In the data rows, the value 128 means zero.
Here are some points:
[105 134 174 187 173 138 135 163 168 163 139 172 144 193 206 149 211 175
 160 170 163 141 171 157]
[131 170 166 177 164 147 147 167 171 174 169 170 150 189 187 180 195 182
 167 152 168 158 169 147]
[173 160 118  97 132 148 139 113 101 116 123 114 121 118 141 103  57 120
 127 143 143 119 104 127]
[177 136 127 128 175 139 151 128 122 124 116 102 177 119 115  84 156 124
 129 112 117 140 125 127]
[255 252 182 165 232 224 196 179 188 174 219 154 194 158 173 209 158 255
 212 218 255 219 169 236]
[115 128 128 141 145 122 125 128 153 141 125 138 143 149 140 131 157 135
 147 129 132 122 123 125]
[ 0  0 45  8 53  0  0 38 15 62 20 45 27 75 70 18 73 49 58  5 29  0 32  0]
[140  95 122 117 112 118 125 155 130 121 141 118 133 122 118 105 115 128
 117 124 106 105 132 126]
[ 99 107 128 131 104 114 123 123 139 137 114 138 134 150 147 121 132 137
 122 126 137 114 152 124]
[ 90  90 120 140 117  99  99 123 142 119 125 130 109 113 134 136 187 125
 103 100 119 131 111 111]
[118 130 139 141 129 122 136 146 143 150 144 150 117 151 144 146 165 146
 150 129 137 140 141 127]
[152 162 135 126 133 147 148 135 112 119 146 132 144 166 136 148 100 110
 127 154 140 142 135 146]
[ 34  88 107 103 125  59 108 102 114 134  79 133 105 153 129 109 163 139
  93 103  98  61 129  87]
[117 126 141 150 149 141 133 146 136 145 139 140 138 139 141 143 161 139
 140 115 132 143 134 132]
[158 135 104 105 135 132 126 119 102  99 122 112 111 110 120 116  94 125
 124 142 152 128 112 127]
[185 186 154 136 143 196 170 148 138 151 179 155 133 152 157 179 106 145
 151 182 175 176 143 173]
[168 135 168 161 117 146 171 172 190 163 156 158 135 134 141 146 157 161
 164 133 108 131 144 131]
[211 221 148 106 152 181 161 145 136 143 188 128 172 148 156 159 109 133
 153 166 215 168 146 194]
[ 87  42 130 123  84  36  40  92  94 116  93 108  56 112 136  80 161 102
  70  80  85  78  84  90]
[217 255 171 167 174 230 207 211 181 146 224 201 179 162 162 253 115 200
 168 255 255 254 193 209]
[135 122 122 141 119 141 138 125 136 139 133 133 146 130 122 137 131 128
 130 131 127 129 144 127]
[ 85 123 131 140 154 103 103 141 161 154 143 156 122 181 170 146 163 142
 160 153 154 108 153 144]
[106 123 138 135 146 110 117 129 135 142 132 141 120 141 142 135 154 132
 135 120 133 124 141 130]
[206 225 168 157 167 198 186 160 153 126 182 172 167 163 174 172 144 162
 146 192 192 195 153 186]
[130 114 130 134 128 149 147 136 134 125 137 129 153 140 127 119 136 122
 133 141 123 124 134 141]
[179 185 155 138 149 180 148 146 126 135 183 134 124 127 150 147 102 128
 142 174 165 160 143 158]
[125 135 112 100 113 119 136 121 102 108 123 118 123 139 125 115 103 125
  95 110 125 118 131 141]
[153 138 125 123 130 148 138 131 116 117 122 127 122 124 129 124 107 125
 126 141 138 132 117 132]
[139 169 143 126 138 158 154 137 123 119 133 144 135 123 133 155 109 137
 140 153 162 142 130 162]
[132 164 184 174 181 142 165 182 179 199 174 177 171 207 210 173 220 169
 175 174 164 158 196 184]
[  0  68 107  81  77  45  77  65 111  92  73 111 148 130  93  58 143 111
 101  50  78  42  83  46]
[115 164 182 173 166 122 134 153 147 170 157 145 199 200 164 152 183 169
 164 137 163 144 176 156]
[156  83  70  79 127 118  96  61  54  75  77  59 121 106  90  66  64  98
 104  88  93 117  87  84]
[113 126 126 149 127 117 125 133 145 139 133 145 112 136 137 133 155 139
 128 121 133 128 134 122]
[160  92 124 140 124 135 180 140 150 163 124 126 155 125 110 121 149 164
 119 127 110 127 154 147]
Then 12 other points, each followed by its number:
[113  83 113 129 109 117 130 112 106 108 111  96 130 108  99  95 106  98
 110  98  86  90 134 121] 0
[142 114 160 142 149 149 190 191 189 187 131 142 140 188 195 157 190 161
 200 160 139 152 179 197] 1
[103 124 176 169 162 118 106 133 154 165 113 157 153 135 152 147 202 135
 180  97 142 114 100  99] 2
[101  56  89 102  95 108 107  84 115  97 100  88 107  82  80  95  96 119
  82 120  83  80 108 110] 3
[136 142 122 110 121 126 126 123 102 106 128 112 127 127 111 119 109 128
 122 120 128 124 110 124] 4
[155 163 127 100 140 168 164 140 145 117 139 129 123 118 144 126  96 138
 148 167 160 157 134 136] 5
[157 127 118 119 138 150 132 116 114 108 118 121 120 116 131 111 107 133
 127 136 131 137 124 119] 6
[112 131 145 145 143 118 130 127 142 147 131 152 125 151 149 144 145 146
 136 142 143 133 136 127] 7
[121 100 129 156 113 105 112 137 163 157 143 166  97 158 141 150 168 142
 150 127 133 118 155 148] 8
[215 124  98  81 155 153 159 119  93  90  78  72 151 125  99 134  83 132
 124 123 143 104 107  91] 9
[206 169 135 120 134 168 175 141 124 109 137 119 111 123 142 138  75 129
 140 167 171 145 125 126] 10
[177 176 119 104 138 159 144 115 104 113 149 134 126 135 157 121  89 116
 101 164 179 141 113 159] 11
Which three of these numbered points are nearest to each point below, ignoring the direction in which the first points spread most? Their numbers follow each, nearest first.
[149 163 206 201 185 186 139 192 179 200 187 171 178 168 188 186 233 176
 194 130 161 157 132 154] > 2 7 8
[ 98 126 162 146 148 126 133 132 136 156 136 153 149 152 159 149 163 148
 132 135 143 131 141 132] > 7 8 2
[239 199 152 126 208 201 204 160 143 142 158 144 255 198 146 159 148 187
 159 140 185 208 143 146] > 9 4 6
[125  75 112 160  88  97 113 122 163 185 106 128 104 111 119 118 157 128
 147 105 103 101 140 124] > 8 7 1
[137 150 126 108 131 131 134 131 106 115 139 126 130 119 123 120  99 115
 117 138 124 136 110 138] > 4 6 5
[169 169  90  91 121 140 168 115 106  84 130  76  85 102  97 119  67 118
 134 166 151 131 135 135] > 10 5 11
[128 124  67  30  69  99  62  80  57  50  97  89  92  37  79  66  57  53
  65 110 126  92  84 116] > 11 10 5
[150 143 116  65  85 125  79 105  56  47 136 100 103 110 129  85  72  94
  92 147 109 124 111 128] > 11 10 4
[155 186 154  76  90 148 128 105  84  76 150 115  99  99 108 121  74 110
  97 156 170 106 105 145] > 11 10 4
[108  68 100 131  91  68 106 131 162 144 115 117  64 119 122 102 153 109
 116  92  88 107 119  82] > 8 7 1
[133 102 131 146 124 145 144 144 133 118 118 122 132 118 122 147 139 124
 115 109 104 125 153 142] > 0 3 6
[182 123 171 152 125 158 155 155 237 224 146 146 117 101 123 181 210 153
 146 163 108 143 149 156] > 8 1 7
[187 187 114 103 147 195 171 127  85 148 162 124 106 137 165 167 100 150
 133 192 181 175 111 156] > 11 10 5
[107 128 138 151 147 126 123 136 138 142 134 136 141 150 148 140 152 144
 141 133 144 124 124 119] > 7 8 4
[124  85 104 133 112 134 133 129 122 137 134 111 149 127 130 113 129 122
 111 120 102 124 132 147] > 0 3 4
[110 139 142 141 146 120 124 138 134 141 132 148 135 144 149 136 158 140
 139 130 145 136 137 132] > 7 8 4
[111 107 175 198 167 121 108 141 136 195 136 138 137 159 192 185 234 126
 152  88 136 168 123  85] > 2 7 8
[ 96 140 146 132 152 131 114 133 136 141 131 150 150 154 153 120 150 135
 134 137 118 126 126 128] > 7 4 8
[231 212 124 118 162 192 179 133 138  94 126 137 174 113 145 136  63 115
 147 157 196 204 133 156] > 10 11 5
[ 80  33 123 121  60 111 151  84 124  92 117  84 135  73  63 113 121 101
  75 127  84  76 163 129] > 3 0 4
[ 70  86 118 116 125  93 106 108 124 132 111 137 107 141 139 111 126 119
 115 102 123  94 118 106] > 7 8 4
[163 170 147 136 132 149 147 146 119 124 153 137 143 154 138 141 133 132
 136 151 144 147 154 153] > 4 6 0
[110 129 171 213 209 162 142 196 175 171 114 173 185 171 141 168 249 196
 164 125 155 168 118 151] > 2 7 8
[ 95 122 138 129 131 115 121 135 132 141 127 141 142 150 148 127 134 135
 136 123 129 121 138 135] > 7 8 4
[ 96 114 147 204 155 132 120 148 116 142 123 132 160 133 128 139 195 140
 172  56 127 127 103 110] > 2 7 8
[149 167 113  77 116 131  82 100  60  83 132  96  83  79 107  90  54  91
  88 146 125 118 102 129] > 11 10 4
[171 195 128  89 155 184 149 174 144 127 160 128 132 102 122 157 106 148
 144 191 175 167 133 169] > 5 4 6
[138 119 145 162 127 119 159 146 168 139 129 137 142 109 125 140 130 127
 142 138 133 116 157 147] > 0 7 3
[120 111  65  44  72 112 112  74  54  57  91  63  82  96  70  73  36  93
  83 111 125 103  69  64] > 10 11 5
[120 106 134 150 145  91 132 159 152 194 158 170 134 170 175 146 189 135
 137 122 138 104 159 142] > 8 7 1
[ 92 118 133 142 145 116 112 118 138 142 135 132 138 146 139 129 164 146
 137 126 117 132 119 122] > 7 8 2
[117 123 128 128 138 112 117 124 133 142 139 150 139 149 140 129 139 128
 139 134 124 128 137 120] > 7 8 4
[124  71  89 113 120 130 109 123 122 114 122 106 150 111 122 111 119 121
 103 139 100 101 123 144] > 3 0 6
[119 133 147 142 135 125 127 138 147 147 134 140 138 152 151 144 157 138
 145 139 146 129 139 134] > 7 8 4
[179 160 113 119 182 160 142  96 115 128 130 115 147 134 117 121 103 133
 159 135 141 146 147 138] > 6 4 5
[114 147 155 151 145 133 134 145 146 156 143 148 165 161 156 139 168 154
 155 137 140 145 143 139] > 7 8 2
[147 166 154 104 154 168 158 164 108 112 181 143 110  87 124 152  90 138
 151 183 168 151 127 141] > 5 4 6
[122  98 134 137  95 117 139 120 150 140 103 109 144  94 104 125 126  97
 117 108  75 104 109 132] > 0 3 4
[112 137 153 149 156 108 147 142 157 155 139 148 150 156 161 144 156 142
 132 145 147 126 155 140] > 7 8 0
[142 125 106 100 129 128 124 105  92  95 107 107 118 103 108 104 103 108
 117 123 119 120 112 104] > 6 4 5
[142 121 127 139 123 136 138 139 148 133 136 118 148 126 123 148 122 137
 127 128 110 128 151 125] > 0 3 4
[164 110 160 178 113 117 129 162 160 178 141 158 131 118 126 140 144 131
 149 142 124 106 173 147] > 8 7 0
[131  81 122 141  95  96 144  93 164 128  96  95 113 102  96 121 109  98
 117 101  70  69 140 102] > 0 3 7
[139 165 196 225 181 153 134 176 181 235 182 201 146 203 173 176 231 200
 168 158 180 197 162 140] > 2 8 7
[104  56 111 133 105  87 135 137 151 150  93 134  73 141 113 126 141 128
 110 117  83 110 125 123] > 8 7 1
[143 108  63  60  67 119  78  96  45  17 114  56  63 117  94  56  56  60
  55 111  68  62  88 115] > 11 10 4
[ 94 119 127 133 131 109 130 125 137 135 119 139 130 140 139 136 145 130
 133 122 123 119 139 129] > 7 8 0
[ 73  90 128 121 120 101  99 108 117 123 115 135 106 118 117 108 141 117
 104 107 106 111 106 112] > 7 4 8
[183 180 147 149 147 177 167 143 139 140 147 166 147 144 149 158 110 146
 150 180 164 169 153 158] > 6 4 5
[41  0 27 65 27 27 66 17 26 12 52 42 72 59 52 14 40 54 39 29 27  8 63 39] > 3 4 0
[124  80 141 165 136 158 134 174 206 189 119 162 142 132 121 144 181 138
 129 103  94 134 142 137] > 8 1 7
[139 160 117 100 100 132 112 112  99 106 129 106 115 104 104 125  93 117
 105 144 122 120 106 126] > 4 6 5
[116  86 107 119  97  98 113 151 173 171  95  94 116  93  83 119  85 135
 113 111  52  99 132 101] > 3 0 7
[ 72 101 121 123 123  79  99 114 104 116 101 113 102 137 133 118 169 113
 109 101 124 123 125 103] > 7 8 4
[ 98 142 147 144 160 126 128 141 131 147 142 167 137 168 151 144 156 146
 155 123 135 125 141 123] > 7 8 2
[119  47  84 156  83 106 117 135 150 134  83 111 106  95  71 105 112 100
 109 132  58  73 115 116] > 3 0 8
[ 95 121 134 130 133 122 123 135 135 145 140 144 139 140 142 137 148 147
 140 121 137 131 137 127] > 7 8 4
[146 120 161 175 141 117 144 159 167 174 138 165 103 151 167 152 187 137
 128 143 131 143 156 145] > 8 7 1
[176 187 193 213 221 195 190 184 180 183 197 179 236 194 174 194 232 188
 180 162 173 194 173 208] > 2 7 8
[128  65 119  98  90  85 149 125 175 143  83 114  75 105 112 110 106  67
  89  81  66 118 161 102] > 0 3 8
[143  72 157 158 111  76 103 128 159 151  91 146  43 104  95 124 130 111
 142  94  85  95 132  85] > 8 7 0
[119 127 143 146 133 128 131 135 139 147 139 142 133 138 130 134 155 143
 129 116 134 136 127 132] > 7 8 4
[124 140 147 130 140 126 133 147 142 150 148 136 134 158 152 141 164 140
 140 126 142 133 144 131] > 7 8 4
[196 201 161 135 153 186 171 170 143 128 186 150 158 149 147 176 136 162
 145 197 194 183 143 194] > 4 6 5
[103 125  44  45  44  98  67  78  23  40  86  57  28  13  79  55  15  24
  58 108 122 100  49  88] > 11 10 5
[ 83  67 143 125  65 110 120 131 162 136  90  99 127  67  67  91 112  94
  95  75  68  73 130 114] > 0 3 7
[ 75 104 118 113 112  58  67  99  96 121  89 105  87 149 119 116 158 119
 102 112 102  86  97  97] > 7 8 4
[ 86 104 122 134 134 103  96 107 115 130 106 130 131 129 111 107 148 111
 104  97 102 117  90  86] > 7 4 6
[178 182 105 106 144 161 168 130 117  89 118 123 105 118 131 144  83 130
 148 145 163 148 133 141] > 10 5 6
[115  92 125 146 114 134 131 132 151 141 126 122 126 113 129 113 131 107
 120 124 108 115 127 133] > 0 7 3
[216 156 108 115 160 177 137 121 132 112 146  91 128 152 176 134  86 163
 151 151 164 155 133 140] > 6 10 5
[246 255 183 161 210 221 184 168 144 156 168 197 138 161 173 182 107 180
 195 222 255 215 139 208] > 11 6 10
[174 149 116 114 133 152 137 109  96  81 155 120 105 106 134 139  96 116
 122 168 144 137  99 128] > 10 11 6
[163 158 129 125 117 162 158 131 124 126 157 138 112  98 144 155  94 128
 127 175 167 168 131 124] > 5 6 10
[101 108 121 134 133 110 123 123 131 130 118 140 116 131 141 142 147 121
 117 129 132 118 132 128] > 7 8 4
[220 178 153 115 183 230 182 167 125 159 174 150 141 146 169 205  52 188
 176 196 220 193 132 213] > 10 5 11
[109 124 129 133 130 129 129 128 142 143 151 145 127 143 148 136 154 137
 130 133 135 128 134 141] > 7 8 4
[217 212 168 137 139 236 227 201 165 120 187 149 177 108 165 213  63 160
 189 255 253 208 206 235] > 5 10 3
[45 29 32 32 59 36 23 26 10 24 75  5 86 72  0 23 41 31 55  0 17 48  9 53] > 4 11 6
[155 136 106 104 136 142 141 108 113 124 128 112 120 136 136 124  98 127
 129 138 139 129 123 122] > 6 4 5
